One turn moves each row of this set onto another row. After a few examples, where does it send each row asked below?
Topop: [.05,-.19,.03,-.10,.03,-.01,.30,-.18,.19,.07,.04,.11,.11,-.17,.02,.01,.16,.34,-.01,-.08,.12,.00,-.11,.05,.10,-.33,-.01,.04]
zuda: [.04,-.07,-.11,.02,-.10,.00,.31,.11,-.09,.09,-.23,.17,.31,-.12,-.05,.04,.11,-.01,.09,-.14,.08,.12,-.30,-.15,-.02,-.03,.05,.12]
numip: [-.11,.05,-.01,.09,-.10,.03,-.12,-.10,.01,-.03,-.13,.26,.27,.00,-.06,.01,.33,.07,.15,-.04,-.02,.20,-.21,.13,-.13,-.12,.11,.15]
zekud: [-.11,.06,-.08,-.10,-.03,.09,-.08,-.13,-.09,-.05,.00,.27,.24,.03,-.10,-.02,.27,-.02,.11,-.18,.06,.06,-.27,.15,-.26,-.12,.14,.14]
kebop: [.06,-.20,.05,-.10,.07,.02,.29,-.22,.22,.10,.03,.07,.11,-.17,.02,.00,.23,.30,.02,-.08,.12,.01,-.17,.01,.07,-.34,.01,.01]
Fomi: [-.03,-.04,-.02,.07,.05,-.04,-.06,-.06,-.09,-.07,-.04,.31,.17,.01,-.02,.13,.31,-.01,.16,-.08,-.05,.05,-.35,.04,-.24,-.13,-.04,.15]
Vam: [-.24,-.20,-.22,.08,.14,.01,.09,-.15,.23,-.15,.02,.01,.18,-.08,-.14,.04,.26,.25,-.05,.11,.11,.06,-.17,.13,-.05,-.15,.07,-.22]
tul: [-.15,-.15,-.20,.23,-.01,.07,.40,.07,.02,.01,-.17,.04,.27,-.17,-.03,.06,.07,.05,.04,-.17,.02,.00,-.21,-.03,.01,.10,.06,.06]
panov: [-.19,-.09,.03,.12,.18,.07,.33,-.08,.09,-.10,-.11,.01,.11,-.14,-.15,-.01,.03,.01,.09,-.22,.09,-.06,-.25,.02,.07,.06,.15,.12]
sufot: [.05,-.17,-.08,-.21,.16,.12,.35,-.19,.09,-.03,-.13,.00,.16,-.12,.05,.10,.19,-.03,.16,-.06,.23,-.04,-.15,-.01,-.02,-.26,.09,.16]
kotob: [-.18,-.09,-.19,.16,.04,.03,-.13,-.09,-.01,-.04,-.08,.25,.28,-.01,-.10,-.04,.29,.18,-.02,.08,-.02,.09,-.29,.17,-.16,-.13,.03,-.14]
lufek: [-.13,-.14,-.13,.12,.07,-.05,-.07,-.13,-.06,.00,.04,.26,.12,-.07,.00,.13,.23,.08,.07,.03,-.11,.01,-.36,.09,-.21,-.17,-.16,-.02]
gusu: [-.03,.03,-.03,.06,-.09,.06,-.12,-.11,-.03,-.02,-.11,.33,.26,-.01,-.03,-.01,.36,.11,.16,-.08,.00,.15,-.20,.17,-.16,-.18,.12,.14]
Kesep: [-.22,-.04,.04,.13,-.03,.05,.35,-.16,.21,.00,.02,.13,.18,-.21,-.10,-.04,.13,.25,.04,-.28,.08,-.04,-.14,.11,-.02,.04,.14,.11]
pek: [-.03,.02,.02,.01,.02,-.03,-.04,-.06,-.11,-.04,-.03,.31,.17,.06,.03,.07,.34,.00,.15,-.13,-.04,.02,-.29,.04,-.17,-.09,-.04,.22]
tula: [-.20,-.08,-.31,.03,.07,.10,.01,-.14,-.09,-.13,.05,.22,.28,-.02,-.06,.04,.27,.02,.07,.01,-.02,-.08,-.30,.15,-.33,-.08,.01,-.06]
bufuf: [.01,-.04,-.15,.04,-.23,.03,.33,.06,-.01,.12,-.18,.23,.39,-.17,-.01,.00,.19,.13,.08,-.15,.07,.12,-.20,-.08,-.10,-.02,.08,.12]
nunol: [-.16,-.28,-.29,.12,.07,-.03,.09,-.11,.09,-.13,.12,.02,.08,-.03,.04,.11,.17,.11,.01,.04,-.04,-.03,-.23,.13,-.20,-.17,-.13,-.12]
Bar: [-.15,-.26,-.13,.10,.17,-.09,.16,-.15,.19,-.08,.10,.07,.05,-.11,.02,.18,.28,.24,.00,.09,.02,-.02,-.20,.06,-.06,-.18,-.12,-.11]
Lar: [.13,-.16,.06,-.15,-.01,.01,.27,-.20,.19,.09,-.10,.16,.16,-.16,.01,.00,.24,.29,.05,-.10,.17,.06,-.14,-.01,.06,-.33,.06,.05]
gesav: [-.13,-.26,-.26,.16,.04,-.03,.01,-.09,.11,-.15,.04,.04,.12,-.02,-.04,.02,.18,.21,-.02,.06,-.04,.06,-.23,.12,-.11,-.20,-.05,-.22]
ludes: [-.16,-.13,-.14,.15,-.08,.01,.38,.06,.04,.07,-.06,.11,.25,-.16,-.12,-.01,.04,.18,-.06,-.28,.03,-.01,-.26,-.05,.00,.09,.05,-.02]
Barur: [.01,-.20,-.13,-.15,.21,.18,.38,-.22,.12,-.07,-.03,-.06,.18,-.12,.03,.06,.21,.03,.15,-.02,.17,-.10,-.14,.02,-.03,-.27,.10,.09]
gubol: [-.13,-.14,-.08,-.13,.18,.13,.25,-.14,.21,.05,-.07,-.04,.22,-.04,.00,-.13,.25,.19,-.11,-.06,.30,.04,-.12,.12,.08,-.18,.18,.01]
tafis: [-.10,.07,-.08,-.09,-.06,.09,-.05,-.12,-.09,-.13,-.01,.26,.28,.04,-.16,-.03,.28,-.01,.15,-.15,.02,.03,-.28,.08,-.25,-.09,.14,.11]
nuga: [-.17,-.23,-.26,-.03,.21,.03,.23,-.17,.10,-.23,.13,.03,.14,-.05,-.09,.11,.26,.14,.03,.04,.08,-.14,-.21,.05,-.17,-.13,.00,-.17]
vif: [-.03,-.33,-.06,-.01,.15,-.01,.18,-.19,.21,-.03,.09,.02,.01,-.16,.00,.09,.19,.25,-.02,.02,.09,.02,-.20,.13,-.02,-.27,-.09,-.09]
bop: [-.06,-.30,-.23,-.08,.21,.15,.30,-.21,.14,-.17,.10,-.03,.12,-.12,.02,.08,.24,.12,.05,.01,.15,-.12,-.13,.16,-.14,-.18,.01,-.06]
Taviz: [-.16,.03,-.14,-.03,.00,.07,-.05,-.09,-.07,-.13,-.01,.26,.28,.03,-.13,.03,.30,-.03,.11,-.13,.06,.04,-.31,.12,-.34,-.07,.12,.09]
sud: [.05,-.01,-.13,.00,-.21,.03,.34,.03,.01,.13,-.19,.27,.39,-.17,-.02,.02,.24,.14,.03,-.14,.10,.11,-.22,-.06,-.04,-.08,.10,.14]
Tak: [-.17,-.23,-.35,.09,.06,.03,.09,-.08,.07,-.21,.10,.04,.18,.02,-.02,-.01,.22,.18,-.04,.01,.01,-.05,-.20,.15,-.21,-.12,-.01,-.20]
voguv: [-.10,-.27,-.17,-.01,.19,.10,.15,-.13,.20,-.11,-.02,-.02,.16,-.06,-.07,-.07,.26,.26,-.10,.04,.21,.03,-.14,.19,.02,-.17,.09,-.17]
Fodob: [.06,-.04,-.11,-.03,-.08,.01,.32,.07,-.07,.09,-.22,.19,.29,-.14,-.06,.07,.13,-.04,.07,-.12,.10,.10,-.32,-.14,.01,-.09,.06,.16]
ditin: [.00,-.12,.06,.22,.07,.08,.40,-.11,.11,-.14,-.12,.14,.20,-.20,-.06,.01,.17,.23,.20,-.17,-.02,-.10,-.16,-.01,.07,-.03,.13,.08]
baten: [-.09,-.08,-.09,-.23,.09,.10,.27,-.14,.18,.06,-.11,.04,.23,-.04,-.01,-.10,.25,.15,-.09,-.14,.36,.05,-.11,.11,.01,-.14,.19,.07]
gano: [.03,-.20,-.15,-.15,.17,.16,.39,-.18,.08,-.12,-.03,-.03,.17,-.13,.03,.08,.13,.05,.14,-.01,.16,-.12,-.10,.04,.01,-.28,.09,.09]
godil: [-.11,.01,-.04,.12,-.07,-.01,-.13,-.06,.01,-.05,-.11,.33,.29,-.01,-.08,.01,.36,.15,.09,-.05,-.01,.17,-.27,.14,-.21,-.12,.09,.06]
Nosit: [-.11,-.01,-.15,-.05,-.19,.01,.31,.05,-.02,.15,-.12,.15,.32,-.15,-.08,.02,.08,-.01,.03,-.20,.13,.13,-.27,-.07,-.12,.01,.08,.15]
lin: [-.15,-.13,-.12,-.13,.14,.11,.26,-.10,.19,.00,-.07,-.03,.21,-.04,-.02,-.11,.17,.18,-.12,-.05,.30,.03,-.08,.16,.10,-.17,.17,.03]
lave: [-.09,-.16,-.16,.20,-.13,.06,.42,-.01,.05,.02,-.10,.09,.28,-.26,-.12,.08,.04,.15,.11,-.20,-.06,.00,-.22,-.06,-.03,.00,.06,-.01]
lumat: [-.10,.02,-.16,-.10,-.17,.04,.33,.01,.01,.15,-.13,.16,.34,-.16,-.08,.04,.12,-.03,-.01,-.19,.17,.12,-.27,-.03,-.09,-.03,.11,.19]
Betut: [.01,.00,.00,.01,.06,.01,-.09,-.07,-.14,-.04,-.08,.30,.16,.05,.01,.06,.31,-.03,.16,-.11,-.01,.05,-.29,.08,-.15,-.15,.02,.20]

Tak -> nunol
bop -> vif
kotob -> tula
Now these:
gano -> Topop
baten -> sufot
Fomi -> godil
Kesep -> panov
kebop -> gubol
zuda -> bufuf
lumat -> Fodob
Vam -> nuga
zekud -> Betut
ludes -> tul
pek -> numip

One turn moves each row of this set onto another row. After a few examples, where does it send each row asked below?
dozeg: [.15,-.05,.11,.13,-.14,.02,-.02,.01,-.09,.22,.18,-.05,.04,-.11,.06,-.05,-.01,-.03]
vilor: [.04,.03,.03,-.03,.15,-.09,-.12,-.02,-.13,-.22,.01,.03,-.23,-.12,-.07,.02,.09,-.06]
bub: [.13,-.10,-.04,.10,-.07,-.04,.07,.12,.08,.22,-.03,.00,.15,.05,-.01,.02,-.19,-.01]
Nup: [-.05,.04,-.02,.02,-.06,.02,.13,-.02,.09,.16,-.14,-.10,.05,-.08,-.06,-.10,.29,-.10]
voki: [-.10,.05,-.07,-.06,.07,.00,.15,.01,.08,.00,-.23,-.07,.03,.00,-.06,-.08,.26,-.07]
vuk: [.16,-.05,-.02,.08,-.04,-.06,.11,.08,.03,.25,.01,.00,.16,.05,.07,-.03,-.18,.04]
bezes: [.08,-.08,.01,.07,-.03,.02,.13,.12,.04,.24,.02,.00,.18,.07,.07,-.02,-.16,.03]
Sut: [.08,-.09,-.08,-.04,.10,-.10,.01,.20,.09,.06,-.20,.12,.06,.13,-.09,.01,-.19,-.08]
Vikim: [-.07,.06,-.04,-.02,-.04,.00,.10,-.06,.07,.08,-.14,-.08,.01,-.10,-.04,-.08,.32,-.08]
Dipug: [.16,.00,.09,.14,-.07,-.02,.06,-.08,-.09,.16,.17,-.10,.04,-.14,.08,-.04,-.05,.05]
Mudok: [-.01,.00,-.01,-.20,.21,-.11,-.08,.14,.00,-.12,-.17,.20,-.05,.06,-.04,.01,-.01,-.09]
Gatot: [.08,.07,.10,-.06,.20,-.12,-.11,.01,-.14,-.17,-.05,.10,-.19,-.14,-.07,-.01,.09,-.08]
furud: [.05,.05,.04,-.13,.12,-.07,-.14,-.02,-.14,-.22,.03,.10,-.16,-.07,.01,.02,.10,-.04]
rin: [-.06,.02,-.04,.02,-.02,.03,.17,.02,.11,.15,-.20,-.10,.08,-.01,-.07,-.12,.22,-.10]
naza: [.11,.03,.10,.01,-.06,-.03,-.13,-.07,-.16,-.02,.19,.00,-.11,-.18,.05,.00,.13,-.03]
zefoz: [.03,-.02,-.04,-.11,.22,-.13,-.08,.12,-.03,-.16,-.19,.13,-.12,.05,-.12,.02,-.04,-.10]
Pumid: [.11,.08,.15,.06,.05,-.04,-.05,-.10,-.17,-.04,.14,-.05,-.14,-.22,.02,-.03,.08,-.01]
sura: [.08,-.07,-.02,-.06,.13,-.02,.06,.23,.02,.03,-.15,.10,.11,.18,-.03,-.04,-.20,-.05]
kur: [.14,-.10,.04,.10,-.05,.04,.08,.16,-.01,.24,.00,.00,.15,.08,.02,-.06,-.18,-.03]
posos: [-.09,.07,-.07,-.07,.02,-.01,.10,-.04,.07,.00,-.18,-.06,-.01,-.06,-.05,-.07,.33,-.06]
Gif: [.08,-.04,.11,.14,-.08,.05,.07,-.02,-.08,.21,.19,-.09,.04,-.10,.08,-.05,-.02,.02]
vavi: [.05,.02,.15,.04,.02,.00,-.08,-.09,-.16,.01,.18,-.04,-.14,-.21,.02,-.04,.13,-.05]
bonaz: [-.08,.02,-.07,-.02,.05,.02,.18,.04,.10,.08,-.25,-.08,.06,.03,-.08,-.11,.22,-.09]
fufer: [.00,.04,.09,-.13,.16,-.07,-.15,-.01,-.13,-.15,.00,.12,-.18,-.12,-.03,-.01,.14,-.11]
tis: [.04,.00,-.02,-.17,.21,-.07,-.04,.13,-.05,-.19,-.14,.15,-.05,.11,-.03,.00,-.06,-.04]
fam: [.03,-.07,-.06,-.10,.12,-.06,.06,.21,.07,.08,-.16,.15,.13,.15,.02,.00,-.16,-.02]
zeze: [.08,.01,.07,.12,-.03,-.03,-.07,-.09,-.13,-.04,.17,-.08,-.14,-.20,.01,.04,.10,.02]
latet: [.08,.02,-.01,-.14,.23,-.16,-.07,.16,-.02,-.09,-.20,.20,-.07,.04,-.06,-.01,-.04,-.08]
Dov: [.12,-.04,-.07,-.07,.10,-.14,.04,.19,.05,.12,-.17,.14,.11,.14,.00,-.02,-.17,-.01]
riso: [.14,-.05,.04,.17,-.14,-.01,.03,-.03,-.02,.17,.15,-.09,.05,-.12,.04,.04,-.05,.04]

vuk -> Dipug
bonaz -> rin
riso -> zeze
Now these:
kur -> dozeg
Mudok -> fam

One turn moves each row of this set onto another row. After a few examples, where does it send each row asked below?
goni: [-.06,.07,-.09,-.03,.16,-.04,.02,-.28,.07,-.01,-.21,.04,-.12,-.30,.04,.04,-.08]
tere: [-.20,.13,-.04,-.04,-.03,-.17,.07,-.10,.21,-.07,-.06,.13,-.06,-.09,.08,-.14,.15]
Beki: [.01,-.02,-.05,-.04,.06,-.07,.03,-.20,.05,.02,-.24,.00,-.12,-.34,.08,.04,-.02]
mova: [-.05,-.10,-.03,.02,-.07,-.10,.10,-.19,.06,.09,-.05,.09,.09,.25,.00,.04,-.09]
Sered: [.07,.11,.10,-.15,.03,.08,-.09,-.20,-.03,-.01,-.13,.21,.06,.21,-.03,-.04,-.09]
kupe: [.03,-.07,-.01,.04,-.04,-.07,.12,-.12,-.06,.02,.25,.15,.14,-.21,.04,-.16,-.07]
vuz: [-.01,-.06,.00,.04,-.04,-.07,.05,-.17,.02,.07,.28,.14,.11,-.19,.09,-.17,-.07]
vusun: [.06,.00,-.02,.03,.10,.06,-.16,-.24,-.05,.01,-.02,.14,-.08,-.25,.03,.17,-.15]
fega: [-.09,.26,.09,.17,.07,-.05,.06,-.14,.10,-.08,.11,.11,-.04,-.01,.10,-.02,.13]
nizos: [.05,-.04,-.02,.05,.04,-.07,.09,-.18,-.02,.03,.27,.15,.11,-.17,.06,-.21,-.10]
toze: [-.09,-.17,.24,-.03,.11,-.15,.08,-.18,-.05,-.07,.04,.17,-.10,.06,-.01,-.16,-.04]
lal: [.09,-.03,.05,-.16,-.06,.19,.12,-.09,.07,-.09,-.05,.05,.07,-.27,-.04,.03,.08]
giru: [-.10,-.12,.19,-.11,.04,-.08,.08,-.16,-.15,-.01,.02,.15,-.09,.09,-.08,-.16,-.15]
Fos: [.03,-.03,.18,-.15,-.15,.03,-.15,-.12,.06,.06,-.12,.16,.04,.11,.10,.00,.06]
miruz: [-.01,-.14,.00,.05,-.05,-.13,.15,-.15,.04,.04,-.07,.10,.12,.22,-.01,.05,-.03]
ros: [.00,.25,.04,.07,-.10,.02,.17,.01,-.15,-.05,.02,.06,.01,-.03,-.02,.00,.04]
mab: [-.04,.01,-.05,-.01,.12,-.07,.02,-.25,.11,-.02,-.21,.04,-.12,-.32,.08,.04,-.01]
det: [.17,.17,.11,.12,.01,-.09,.08,-.07,.04,.00,.02,.00,-.06,-.01,.16,-.13,.14]
pog: [-.16,.16,-.09,-.15,-.18,-.10,.04,-.06,.08,.06,-.10,.05,-.08,-.06,.05,-.16,.03]
magod: [-.08,-.19,.25,-.09,.00,-.13,.02,-.16,-.05,.04,.03,.12,-.13,.06,.03,-.18,-.07]
sed: [.01,-.11,-.01,.05,.01,-.14,.12,-.19,.08,.06,-.06,.10,.09,.26,.02,.01,-.06]
nalo: [.00,.00,.15,-.11,-.08,.05,.02,-.05,-.08,-.12,-.14,.25,.12,.09,-.06,.08,.07]
tarad: [.08,-.03,.08,-.16,-.04,.16,-.04,-.20,.25,.02,.00,.01,.00,-.23,.09,-.03,.09]
supi: [-.11,.05,.17,-.04,.05,.03,-.11,-.21,.12,-.11,-.05,.29,.06,.13,.02,.06,.08]
riv: [.05,.10,-.06,-.08,-.03,-.19,.17,-.02,.06,-.06,-.16,.06,-.05,-.07,.05,-.23,.11]
vage: [-.16,.19,-.10,-.07,-.02,-.11,.20,-.03,.02,-.14,-.11,.15,.00,-.08,-.06,-.12,.07]
rukot: [-.02,.36,.00,.06,.02,.05,.04,-.15,-.03,.03,.07,.05,-.05,.07,.03,-.08,-.07]
tefod: [.09,.10,-.03,-.22,.00,.25,.05,-.20,.06,.00,-.04,.03,.03,-.16,-.06,-.03,-.10]
nit: [.08,-.04,.01,.08,.14,.02,-.11,-.22,-.02,-.05,-.03,.16,-.07,-.29,.04,.18,-.08]
kemes: [-.21,-.11,.21,-.07,.07,-.09,.02,-.22,-.05,-.02,.07,.18,-.11,.08,-.04,-.14,-.11]
Las: [-.07,.06,-.10,-.05,.10,-.01,.06,-.22,-.01,-.02,-.22,.05,-.10,-.32,-.01,.07,-.09]
Lonel: [-.09,-.11,-.01,.06,-.03,-.12,.13,-.18,.07,.02,-.03,.14,.11,.23,-.02,.08,-.04]
gaf: [-.05,.23,-.12,-.10,.06,-.12,.07,-.16,.12,-.01,-.11,.08,-.08,.02,.04,-.25,-.03]
reb: [-.06,.02,-.08,-.07,.01,-.02,.03,-.19,.01,.03,-.24,.01,-.11,-.34,.04,.08,-.06]
dus: [-.08,.10,.02,-.12,.10,.22,.03,-.25,.19,-.12,.04,.12,.04,-.20,-.06,.04,.01]
Vak: [-.02,.18,.10,.05,-.22,-.02,.02,-.02,.00,.10,.05,-.02,-.06,-.05,.14,-.03,.10]
Fav: [.13,-.04,-.01,.03,.08,.04,-.09,-.18,-.11,-.02,-.06,.13,-.06,-.28,.01,.17,-.13]
Kunik: [-.16,-.19,.23,-.09,-.04,-.10,.08,-.11,-.12,-.01,.03,.15,-.08,.02,-.05,-.10,-.05]
vome: [-.08,-.14,.01,.05,-.07,-.13,.09,-.18,.11,.08,-.03,.10,.09,.22,.04,.06,-.02]
dum: [.18,.03,.05,-.11,.18,.14,.07,-.24,.20,-.11,-.02,.06,.02,-.18,.02,-.07,.05]
kib: [.18,-.03,.19,-.06,.08,-.04,-.03,-.14,.05,-.10,-.14,.20,.06,.13,.06,-.06,.11]
vug: [.01,-.02,-.04,.01,-.04,-.04,.06,-.17,-.05,.08,.27,.13,.12,-.17,.04,-.19,-.14]
dorik: [.16,-.06,.02,.04,.10,.01,-.15,-.21,-.02,.01,-.05,.11,-.09,-.27,.08,.13,-.10]
bugum: [-.05,-.03,-.02,.06,.00,-.04,.09,-.17,-.02,.01,.29,.18,.13,-.18,.03,-.14,-.09]
kiza: [.07,-.07,.02,.03,.02,.03,-.14,-.17,-.05,.01,-.04,.13,-.07,-.31,.06,.19,-.07]

Kunik -> giru
Vak -> ros
Now these:
supi -> kib
miruz -> mova
dum -> tarad
tere -> riv
vuz -> kupe
reb -> Las
kiza -> Fav

